128 stands for zero in the data rows.
Two rows play each game, the first against the second. How much does the first row win by? 20 is about a draw, 40 a big win and 0 a big loss. Wins can go round in a circle: one row can beat a second, the second a third and the third the first. Each row has two weighted sums of its numbers, A and B, taken from their middle values. A row wins by its A times the other's B, less its B times the other's A.
[134, 141, 153, 156, 67, 124, 78, 84, 116, 182, 93, 144, 121, 76, 104, 135, 197, 94]
[89, 123, 97, 102, 172, 81, 124, 190, 141, 44, 145, 133, 85, 99, 195, 90, 81, 145] >> 20
[76, 148, 101, 139, 136, 102, 140, 130, 151, 179, 131, 127, 102, 174, 129, 127, 190, 161]
[136, 147, 155, 129, 80, 180, 205, 70, 135, 167, 141, 144, 90, 70, 100, 164, 112, 115] >> 16
[120, 136, 122, 105, 173, 151, 131, 238, 126, 73, 167, 137, 85, 81, 133, 183, 101, 133]
[144, 157, 154, 152, 107, 130, 182, 119, 122, 64, 41, 140, 116, 89, 152, 139, 166, 149] >> 20
[169, 138, 113, 122, 120, 74, 189, 125, 117, 149, 173, 131, 109, 88, 72, 154, 150, 88]
[119, 175, 130, 152, 163, 147, 220, 93, 120, 102, 84, 163, 144, 113, 151, 137, 145, 140] >> 25
[175, 160, 148, 169, 99, 112, 155, 83, 112, 159, 58, 124, 127, 106, 120, 145, 177, 133]
[87, 102, 135, 167, 47, 135, 63, 150, 88, 101, 151, 116, 113, 166, 102, 157, 86, 95] >> 24
[106, 108, 164, 170, 132, 78, 65, 154, 104, 84, 110, 117, 170, 74, 211, 89, 107, 137]
[133, 109, 116, 124, 165, 111, 111, 108, 113, 118, 132, 118, 144, 123, 164, 90, 83, 109] >> 20
[138, 150, 114, 99, 130, 105, 207, 58, 142, 182, 103, 138, 181, 189, 96, 131, 167, 138]
[175, 154, 131, 166, 126, 152, 210, 84, 119, 200, 143, 149, 86, 128, 114, 119, 130, 134] >> 17
[183, 109, 118, 97, 108, 149, 177, 100, 169, 162, 161, 97, 179, 156, 76, 158, 151, 101]
[165, 115, 142, 135, 107, 59, 80, 97, 87, 129, 71, 114, 114, 177, 99, 100, 140, 147] >> 10
[114, 125, 81, 108, 80, 57, 230, 19, 148, 163, 109, 147, 223, 97, 113, 85, 178, 127]
[120, 140, 141, 107, 176, 178, 179, 169, 159, 148, 132, 160, 126, 113, 141, 152, 144, 135] >> 26
[188, 123, 182, 129, 59, 77, 92, 80, 112, 209, 131, 153, 48, 119, 70, 156, 96, 90]
[119, 134, 137, 147, 156, 170, 103, 87, 126, 151, 119, 111, 182, 64, 177, 88, 155, 178] >> 30
[129, 114, 92, 93, 113, 86, 62, 186, 118, 30, 192, 106, 110, 141, 136, 119, 84, 115]
[69, 96, 123, 118, 116, 152, 111, 95, 136, 150, 191, 124, 181, 115, 175, 85, 115, 103] >> 24
[165, 134, 137, 109, 105, 203, 84, 161, 121, 167, 176, 113, 98, 141, 101, 178, 107, 116]
[153, 148, 150, 129, 97, 67, 162, 80, 136, 65, 57, 136, 186, 60, 138, 160, 146, 113] >> 20
[99, 118, 105, 100, 137, 62, 131, 133, 123, 135, 186, 141, 107, 49, 72, 160, 93, 113]
[51, 122, 157, 194, 131, 137, 126, 108, 134, 176, 125, 121, 76, 101, 146, 135, 128, 110] >> 29
[139, 126, 168, 154, 119, 165, 104, 152, 114, 165, 102, 145, 129, 151, 95, 110, 128, 130]
[152, 144, 161, 120, 58, 114, 141, 65, 130, 187, 176, 125, 143, 136, 75, 157, 123, 91] >> 13
[204, 117, 89, 105, 133, 116, 153, 188, 138, 121, 168, 127, 144, 149, 151, 97, 155, 151]
[21, 108, 115, 137, 147, 187, 69, 81, 116, 129, 90, 147, 153, 203, 114, 80, 99, 122] >> 22
[61, 142, 118, 115, 147, 115, 134, 96, 142, 64, 79, 127, 161, 111, 160, 117, 149, 147]
[80, 117, 124, 170, 148, 152, 140, 140, 129, 105, 129, 118, 126, 108, 130, 135, 162, 104] >> 23
[107, 160, 140, 143, 103, 217, 134, 100, 138, 107, 76, 157, 165, 149, 111, 136, 167, 121]
[125, 108, 104, 82, 131, 85, 120, 150, 130, 160, 190, 150, 76, 112, 20, 171, 59, 91] >> 37
[39, 121, 133, 140, 142, 125, 176, 102, 129, 103, 120, 130, 130, 124, 164, 86, 135, 119]
[83, 102, 145, 139, 107, 167, 88, 128, 119, 201, 142, 139, 64, 182, 110, 105, 95, 128] >> 26
[166, 127, 118, 150, 184, 163, 122, 98, 115, 132, 93, 100, 151, 111, 108, 138, 168, 159]
[120, 155, 121, 100, 149, 84, 155, 124, 148, 114, 104, 106, 141, 120, 99, 165, 173, 150] >> 16
[62, 128, 141, 158, 78, 54, 70, 103, 122, 183, 95, 118, 135, 160, 114, 110, 191, 135]
[145, 175, 167, 153, 143, 173, 174, 87, 137, 122, 29, 141, 84, 107, 111, 204, 164, 137] >> 15
[131, 131, 145, 180, 72, 24, 131, 140, 115, 118, 115, 121, 79, 86, 115, 141, 128, 119]
[131, 126, 183, 139, 95, 134, 102, 84, 96, 74, 82, 129, 165, 115, 218, 151, 129, 144] >> 29
[187, 137, 153, 113, 138, 114, 103, 187, 116, 105, 176, 118, 79, 97, 160, 155, 87, 138]
[163, 121, 162, 125, 140, 165, 103, 168, 123, 173, 164, 146, 89, 137, 179, 111, 90, 145] >> 18
[178, 150, 120, 130, 143, 187, 194, 121, 134, 128, 144, 131, 122, 134, 149, 173, 135, 125]
[71, 124, 117, 123, 158, 143, 128, 83, 135, 126, 92, 124, 150, 159, 101, 112, 124, 126] >> 22
[130, 126, 122, 96, 153, 99, 70, 191, 108, 125, 165, 146, 75, 149, 92, 164, 80, 123]
[134, 147, 150, 139, 67, 150, 126, 49, 124, 141, 103, 148, 154, 103, 83, 185, 163, 105] >> 25
[190, 138, 78, 123, 194, 160, 180, 123, 150, 59, 104, 97, 200, 132, 150, 146, 164, 152]
[83, 115, 148, 106, 100, 128, 108, 114, 127, 160, 163, 141, 154, 137, 64, 153, 116, 101] >> 20
[163, 154, 163, 109, 168, 168, 145, 93, 166, 181, 90, 117, 116, 101, 127, 165, 146, 154]
[151, 132, 139, 145, 136, 172, 167, 89, 115, 119, 112, 128, 119, 128, 117, 121, 96, 119] >> 13
[130, 118, 87, 94, 135, 74, 147, 170, 138, 166, 185, 147, 97, 54, 57, 173, 147, 104]
[121, 150, 120, 134, 127, 78, 236, 108, 152, 53, 109, 117, 167, 66, 174, 159, 156, 138] >> 30
[73, 133, 143, 141, 137, 141, 181, 82, 127, 194, 109, 161, 149, 142, 141, 158, 127, 105]
[144, 102, 136, 148, 113, 93, 82, 119, 104, 167, 141, 137, 114, 86, 89, 109, 126, 104] >> 20
[150, 146, 92, 127, 71, 131, 164, 132, 146, 148, 172, 115, 121, 173, 69, 139, 161, 116]
[227, 168, 132, 84, 181, 122, 193, 92, 122, 101, 78, 119, 159, 129, 149, 145, 145, 161] >> 18
[126, 164, 140, 107, 180, 245, 125, 144, 151, 119, 110, 110, 161, 180, 109, 199, 166, 158]
[86, 99, 126, 173, 80, 142, 118, 136, 142, 149, 109, 103, 116, 184, 182, 66, 147, 126] >> 21
[124, 119, 109, 102, 101, 123, 142, 66, 146, 185, 168, 130, 138, 172, 132, 73, 111, 124]
[147, 124, 100, 107, 64, 95, 173, 166, 135, 83, 197, 126, 94, 93, 99, 160, 102, 127] >> 14
[99, 119, 111, 127, 91, 162, 200, 107, 139, 181, 165, 139, 105, 85, 96, 177, 125, 78]
[197, 113, 151, 126, 119, 99, 90, 123, 111, 134, 90, 139, 136, 132, 118, 140, 86, 119] >> 4
[135, 121, 148, 128, 71, 106, 69, 174, 101, 98, 152, 140, 90, 171, 187, 69, 106, 169]
[137, 131, 149, 179, 168, 78, 94, 151, 100, 150, 137, 137, 63, 111, 163, 94, 57, 143] >> 27
[148, 125, 113, 104, 180, 134, 159, 111, 144, 154, 121, 100, 169, 166, 148, 89, 164, 140]
[4, 148, 115, 166, 140, 107, 115, 185, 125, 57, 176, 141, 32, 151, 199, 105, 55, 142] >> 19
[169, 124, 110, 125, 141, 123, 100, 157, 118, 114, 104, 126, 123, 167, 143, 70, 163, 129]
[79, 126, 114, 124, 140, 102, 148, 73, 139, 93, 145, 130, 173, 79, 54, 161, 133, 81] >> 15
[146, 108, 128, 136, 200, 90, 123, 96, 129, 118, 81, 121, 135, 95, 114, 87, 103, 132]
[117, 136, 88, 160, 133, 98, 185, 92, 131, 133, 133, 113, 106, 178, 149, 83, 127, 137] >> 21
[147, 105, 133, 189, 20, 77, 88, 159, 98, 88, 130, 124, 96, 120, 171, 102, 102, 92]
[88, 141, 122, 125, 123, 119, 118, 186, 118, 107, 135, 133, 61, 129, 110, 148, 160, 125] >> 28
[101, 178, 139, 148, 123, 172, 201, 97, 132, 123, 90, 147, 121, 117, 185, 157, 155, 167]
[153, 122, 160, 128, 99, 116, 101, 150, 122, 172, 190, 107, 90, 148, 186, 68, 82, 148] >> 20
[129, 132, 133, 117, 165, 97, 116, 171, 128, 102, 140, 123, 115, 146, 187, 152, 90, 153]
[50, 149, 104, 154, 122, 65, 123, 144, 132, 132, 158, 128, 122, 157, 162, 40, 88, 152] >> 18
[132, 125, 119, 130, 113, 101, 144, 151, 127, 196, 208, 145, 39, 88, 82, 146, 93, 101]
[169, 101, 98, 141, 100, 133, 100, 145, 113, 54, 163, 121, 133, 70, 108, 137, 81, 120] >> 19
[186, 99, 116, 111, 90, 80, 143, 104, 120, 171, 138, 120, 158, 163, 119, 70, 115, 140]
[165, 77, 103, 110, 96, 117, 133, 102, 137, 159, 175, 116, 150, 184, 155, 59, 111, 143] >> 25
[46, 117, 134, 184, 129, 146, 67, 153, 120, 152, 165, 126, 72, 128, 94, 136, 65, 90]
[127, 121, 101, 133, 112, 116, 161, 123, 134, 151, 101, 121, 96, 230, 149, 76, 156, 146] >> 19
[124, 112, 114, 94, 121, 70, 77, 114, 117, 133, 143, 153, 140, 144, 82, 99, 127, 101]
[129, 159, 168, 169, 86, 136, 59, 128, 103, 61, 65, 136, 112, 125, 186, 143, 148, 162] >> 17
[175, 135, 113, 125, 119, 122, 157, 87, 127, 130, 91, 104, 231, 151, 118, 121, 213, 149]
[134, 131, 122, 114, 133, 106, 163, 92, 148, 123, 71, 106, 231, 181, 101, 138, 196, 132] >> 19
[209, 120, 116, 77, 163, 193, 64, 149, 156, 222, 149, 135, 131, 175, 69, 125, 141, 136]
[153, 172, 149, 135, 116, 173, 210, 71, 147, 153, 49, 148, 173, 112, 146, 164, 148, 150] >> 26
[200, 144, 126, 153, 135, 93, 119, 100, 128, 128, 50, 104, 111, 212, 68, 118, 162, 158]
[89, 157, 139, 140, 187, 151, 113, 225, 125, 134, 208, 134, 68, 149, 156, 178, 75, 154] >> 6
[151, 102, 172, 122, 93, 180, 77, 122, 110, 115, 101, 122, 159, 164, 184, 68, 120, 124]
[125, 109, 123, 106, 165, 122, 119, 211, 123, 50, 152, 141, 105, 99, 70, 175, 78, 98] >> 30
[78, 144, 108, 122, 114, 141, 135, 130, 122, 162, 155, 147, 92, 162, 191, 105, 123, 176]
[152, 128, 149, 143, 145, 100, 95, 154, 129, 184, 109, 122, 126, 63, 117, 92, 168, 145] >> 17
[164, 115, 122, 134, 138, 159, 183, 100, 140, 188, 169, 114, 111, 202, 109, 121, 102, 148]
[135, 131, 120, 131, 167, 158, 133, 137, 143, 134, 167, 96, 120, 176, 147, 127, 123, 138] >> 20
[115, 132, 125, 91, 176, 133, 154, 147, 153, 157, 154, 144, 79, 161, 125, 158, 122, 111]
[29, 96, 146, 106, 86, 138, 86, 115, 129, 159, 175, 116, 121, 127, 132, 118, 91, 91] >> 16
[139, 122, 81, 129, 193, 141, 217, 138, 146, 115, 107, 115, 203, 95, 95, 171, 199, 119]
[125, 152, 119, 124, 72, 139, 137, 100, 165, 105, 62, 112, 159, 178, 162, 114, 154, 150] >> 18
[130, 145, 142, 120, 117, 120, 68, 166, 119, 127, 83, 123, 149, 103, 177, 101, 238, 164]
[109, 104, 107, 102, 84, 84, 115, 115, 145, 173, 116, 130, 86, 164, 121, 65, 181, 132] >> 19
[107, 151, 147, 162, 98, 145, 152, 117, 130, 106, 67, 140, 102, 84, 126, 132, 154, 128]
[112, 139, 120, 126, 135, 175, 118, 148, 133, 106, 120, 128, 77, 194, 158, 104, 160, 160] >> 19
[72, 117, 119, 132, 152, 162, 141, 82, 116, 66, 93, 123, 151, 170, 176, 105, 109, 148]
[128, 112, 109, 105, 175, 132, 153, 147, 150, 114, 156, 123, 166, 66, 77, 161, 98, 104] >> 19
[92, 107, 114, 140, 141, 128, 121, 163, 120, 121, 155, 129, 77, 113, 150, 144, 101, 99]
[139, 113, 78, 163, 143, 119, 175, 119, 127, 150, 169, 117, 105, 133, 151, 64, 128, 117] >> 24
[153, 153, 167, 155, 136, 84, 150, 107, 119, 163, 83, 149, 118, 81, 159, 108, 183, 133]
[96, 151, 124, 95, 158, 79, 202, 103, 151, 69, 127, 145, 183, 110, 144, 160, 124, 125] >> 19
[133, 97, 138, 121, 110, 147, 111, 98, 111, 127, 110, 113, 129, 207, 135, 97, 106, 129]
[98, 107, 106, 100, 143, 101, 139, 135, 149, 97, 194, 129, 129, 94, 69, 179, 59, 74] >> 20
[103, 147, 137, 138, 61, 109, 123, 51, 99, 203, 66, 151, 153, 180, 86, 116, 189, 141]
[100, 104, 112, 108, 200, 182, 131, 128, 136, 142, 132, 121, 148, 92, 75, 137, 145, 111] >> 22
[112, 162, 116, 144, 195, 143, 190, 106, 138, 155, 47, 130, 151, 110, 76, 160, 175, 138]
[106, 124, 100, 85, 125, 150, 47, 178, 127, 94, 161, 106, 149, 144, 160, 96, 137, 133] >> 21
[150, 105, 103, 103, 106, 124, 113, 151, 123, 121, 163, 123, 146, 144, 35, 150, 107, 92]
[113, 90, 120, 108, 130, 177, 94, 91, 109, 184, 147, 124, 85, 165, 113, 105, 86, 121] >> 24
[120, 98, 138, 117, 152, 159, 34, 176, 102, 70, 196, 137, 95, 116, 65, 209, 59, 93]
[209, 141, 96, 102, 188, 109, 157, 134, 160, 69, 96, 106, 167, 119, 179, 106, 135, 159] >> 22
[66, 109, 135, 114, 136, 88, 129, 87, 123, 145, 154, 146, 142, 1, 79, 184, 83, 91]
[116, 169, 119, 118, 202, 115, 205, 90, 142, 105, 102, 134, 117, 46, 89, 192, 165, 143] >> 19
[127, 86, 121, 93, 213, 229, 93, 123, 143, 154, 167, 138, 122, 127, 111, 148, 55, 115]
[103, 132, 150, 150, 96, 137, 162, 101, 119, 195, 107, 165, 115, 97, 151, 75, 150, 110] >> 16
[128, 132, 116, 129, 176, 209, 127, 215, 134, 169, 203, 145, 77, 137, 119, 130, 108, 133]
[74, 137, 153, 163, 47, 94, 153, 70, 133, 160, 81, 146, 121, 92, 211, 63, 127, 124] >> 9
[92, 132, 107, 144, 191, 149, 104, 145, 122, 52, 130, 117, 135, 187, 153, 134, 103, 154]
[140, 147, 95, 171, 159, 148, 155, 145, 131, 75, 184, 125, 109, 90, 115, 199, 106, 125] >> 10
[224, 110, 128, 100, 154, 184, 143, 106, 129, 208, 173, 104, 141, 79, 124, 136, 120, 121]
[143, 136, 114, 101, 184, 146, 156, 146, 161, 137, 140, 121, 117, 141, 207, 110, 116, 168] >> 24
[59, 128, 101, 98, 105, 101, 136, 104, 142, 170, 93, 144, 163, 207, 145, 58, 161, 161]
[48, 113, 117, 157, 138, 180, 107, 103, 133, 183, 78, 124, 122, 176, 114, 86, 190, 111] >> 14
[147, 108, 126, 129, 133, 171, 128, 120, 122, 152, 166, 120, 140, 181, 205, 75, 87, 129]
[146, 130, 145, 132, 71, 57, 187, 143, 89, 146, 141, 123, 132, 90, 192, 99, 141, 137] >> 21
[191, 178, 157, 140, 141, 129, 207, 94, 113, 142, 81, 152, 88, 97, 185, 173, 91, 171]
[113, 121, 111, 66, 175, 106, 89, 149, 142, 108, 161, 131, 104, 130, 13, 196, 86, 112] >> 7
[179, 114, 90, 71, 160, 111, 84, 179, 132, 117, 186, 123, 164, 137, 66, 174, 137, 122]
[96, 130, 147, 161, 60, 75, 149, 125, 104, 107, 145, 131, 66, 117, 180, 155, 112, 110] >> 30
[143, 114, 128, 107, 159, 176, 94, 201, 118, 70, 215, 138, 97, 127, 79, 211, 64, 105]
[144, 148, 137, 138, 108, 133, 124, 65, 124, 99, 59, 116, 150, 160, 84, 153, 152, 133] >> 23
[112, 124, 119, 75, 162, 118, 103, 135, 138, 153, 164, 163, 71, 91, 12, 235, 100, 110]
[120, 100, 150, 151, 54, 86, 138, 62, 102, 140, 114, 109, 172, 152, 155, 84, 145, 88] >> 29
[80, 133, 133, 94, 123, 80, 115, 134, 129, 54, 116, 112, 132, 139, 148, 171, 116, 129]
[145, 111, 117, 118, 120, 168, 134, 89, 148, 216, 152, 127, 140, 166, 100, 70, 114, 117] >> 19
[145, 125, 123, 124, 101, 97, 148, 104, 120, 151, 83, 148, 131, 226, 72, 71, 149, 116]
[203, 128, 126, 87, 148, 136, 135, 155, 148, 122, 97, 121, 148, 221, 152, 130, 154, 164] >> 37
[146, 110, 82, 75, 132, 133, 147, 178, 151, 71, 168, 123, 129, 177, 145, 115, 140, 147]
[152, 118, 154, 136, 96, 160, 164, 70, 109, 154, 118, 152, 149, 104, 141, 137, 97, 100] >> 20
[100, 124, 149, 92, 118, 140, 106, 104, 120, 119, 72, 148, 189, 99, 135, 161, 189, 126]
[117, 117, 150, 109, 86, 153, 88, 149, 112, 148, 189, 131, 72, 165, 64, 185, 83, 124] >> 20
[144, 111, 105, 82, 100, 94, 166, 83, 130, 193, 134, 137, 114, 139, 132, 89, 130, 152]
[114, 115, 125, 125, 120, 184, 74, 208, 129, 105, 137, 133, 123, 117, 138, 85, 153, 140] >> 18
[192, 123, 67, 110, 142, 106, 211, 140, 164, 145, 160, 102, 128, 167, 151, 131, 120, 151]
[134, 142, 131, 175, 155, 128, 133, 88, 142, 183, 76, 114, 154, 135, 82, 110, 176, 129] >> 9
[76, 116, 117, 108, 191, 118, 109, 123, 151, 137, 139, 114, 98, 111, 84, 157, 98, 104]
[108, 105, 97, 83, 180, 129, 133, 163, 155, 75, 181, 124, 169, 118, 117, 127, 55, 112] >> 14
[174, 128, 126, 102, 76, 106, 110, 91, 122, 198, 171, 131, 191, 121, 80, 81, 170, 111]
[117, 124, 86, 165, 117, 152, 105, 158, 140, 100, 155, 113, 151, 128, 171, 73, 169, 132] >> 12
[87, 131, 130, 65, 183, 162, 166, 61, 146, 169, 109, 150, 233, 163, 137, 133, 143, 120]
[144, 132, 126, 121, 90, 90, 80, 189, 99, 76, 190, 143, 36, 107, 81, 149, 95, 89] >> 18
[136, 111, 107, 101, 96, 127, 138, 88, 142, 100, 98, 109, 199, 114, 161, 81, 147, 139]
[148, 121, 108, 121, 193, 115, 134, 163, 150, 133, 127, 126, 122, 108, 178, 68, 136, 160] >> 16
[98, 129, 97, 112, 167, 167, 62, 154, 141, 82, 116, 129, 160, 232, 122, 66, 121, 138]
[97, 157, 151, 130, 109, 115, 183, 26, 121, 145, 40, 175, 180, 121, 112, 114, 130, 130] >> 28
[68, 97, 107, 121, 169, 125, 80, 101, 148, 234, 133, 129, 149, 112, 121, 29, 175, 110]
[125, 110, 131, 181, 85, 164, 137, 162, 114, 108, 179, 101, 113, 108, 89, 162, 136, 88] >> 15
[152, 128, 136, 140, 156, 132, 142, 98, 131, 238, 164, 132, 73, 153, 117, 96, 76, 149]
[126, 163, 150, 152, 128, 90, 161, 90, 113, 143, 93, 157, 157, 83, 188, 112, 175, 151] >> 18
[39, 112, 127, 159, 71, 136, 120, 116, 125, 159, 197, 114, 75, 124, 160, 138, 97, 106]
[188, 98, 109, 91, 159, 139, 78, 190, 133, 86, 189, 110, 127, 131, 84, 168, 100, 105] >> 3
[155, 152, 129, 128, 162, 121, 130, 142, 93, 111, 130, 147, 124, 103, 100, 184, 136, 119]
[136, 129, 121, 74, 160, 139, 85, 111, 137, 125, 76, 121, 211, 233, 95, 113, 196, 154] >> 23
[32, 133, 156, 178, 111, 129, 67, 130, 114, 164, 141, 135, 47, 125, 129, 132, 72, 130]
[176, 101, 106, 105, 144, 122, 138, 180, 142, 139, 130, 101, 88, 168, 104, 117, 133, 110] >> 19
[140, 130, 93, 125, 169, 93, 166, 144, 139, 61, 140, 100, 188, 99, 139, 137, 169, 144]
[126, 160, 137, 147, 125, 86, 165, 180, 114, 100, 122, 142, 116, 76, 167, 146, 136, 147] >> 22
[167, 119, 133, 149, 108, 178, 91, 176, 101, 110, 175, 144, 129, 116, 95, 198, 61, 73]
[103, 104, 105, 127, 81, 68, 77, 121, 108, 76, 104, 102, 201, 133, 205, 49, 154, 121] >> 19
[120, 124, 113, 114, 95, 130, 116, 144, 106, 108, 195, 133, 74, 133, 148, 111, 70, 142]
[103, 172, 116, 136, 138, 75, 170, 68, 132, 134, 82, 143, 169, 98, 112, 178, 199, 124] >> 18
[148, 140, 165, 117, 135, 203, 153, 105, 146, 98, 72, 126, 168, 156, 156, 183, 165, 147]
[93, 148, 151, 133, 109, 129, 201, 67, 146, 151, 66, 155, 140, 97, 132, 127, 180, 150] >> 21
[64, 133, 137, 162, 125, 157, 101, 138, 141, 203, 132, 136, 83, 139, 130, 111, 130, 111]
[137, 145, 88, 117, 160, 140, 235, 64, 155, 145, 124, 125, 193, 132, 109, 129, 151, 136] >> 19
[145, 117, 123, 143, 185, 155, 158, 71, 107, 148, 128, 126, 187, 102, 113, 152, 85, 94]
[111, 118, 127, 120, 65, 128, 116, 100, 150, 190, 208, 112, 101, 131, 63, 129, 110, 104] >> 22
[130, 111, 131, 120, 78, 90, 111, 109, 140, 146, 104, 99, 186, 140, 102, 124, 166, 126]
[64, 122, 125, 136, 170, 145, 147, 86, 141, 209, 165, 139, 134, 118, 150, 82, 129, 143] >> 29
[88, 132, 141, 95, 146, 145, 121, 145, 122, 130, 155, 131, 132, 138, 219, 107, 67, 150]
[81, 125, 98, 126, 141, 74, 157, 127, 140, 187, 82, 126, 139, 103, 141, 83, 195, 154] >> 20
[134, 116, 125, 162, 162, 81, 111, 140, 126, 106, 103, 83, 189, 82, 172, 92, 182, 117]
[166, 120, 128, 146, 87, 93, 71, 165, 122, 108, 130, 129, 152, 107, 155, 119, 133, 129] >> 16
[123, 95, 119, 158, 55, 76, 86, 126, 86, 132, 174, 113, 136, 116, 150, 72, 109, 94]
[69, 125, 132, 148, 90, 87, 106, 139, 114, 91, 179, 125, 72, 128, 58, 171, 83, 93] >> 24
[128, 126, 109, 118, 135, 161, 141, 173, 145, 74, 181, 104, 120, 113, 85, 182, 113, 153]
[174, 110, 108, 75, 162, 204, 116, 100, 144, 165, 144, 126, 182, 184, 30, 165, 122, 110] >> 10
[114, 104, 89, 162, 62, 99, 123, 145, 131, 92, 141, 109, 137, 138, 107, 74, 151, 109]
[140, 135, 125, 154, 126, 167, 189, 105, 127, 172, 164, 144, 97, 125, 34, 192, 137, 110] >> 22
[74, 114, 131, 155, 192, 135, 63, 152, 111, 103, 163, 142, 119, 37, 111, 137, 81, 105]
[165, 142, 149, 70, 208, 162, 109, 87, 121, 114, 68, 134, 197, 126, 92, 150, 170, 137] >> 24
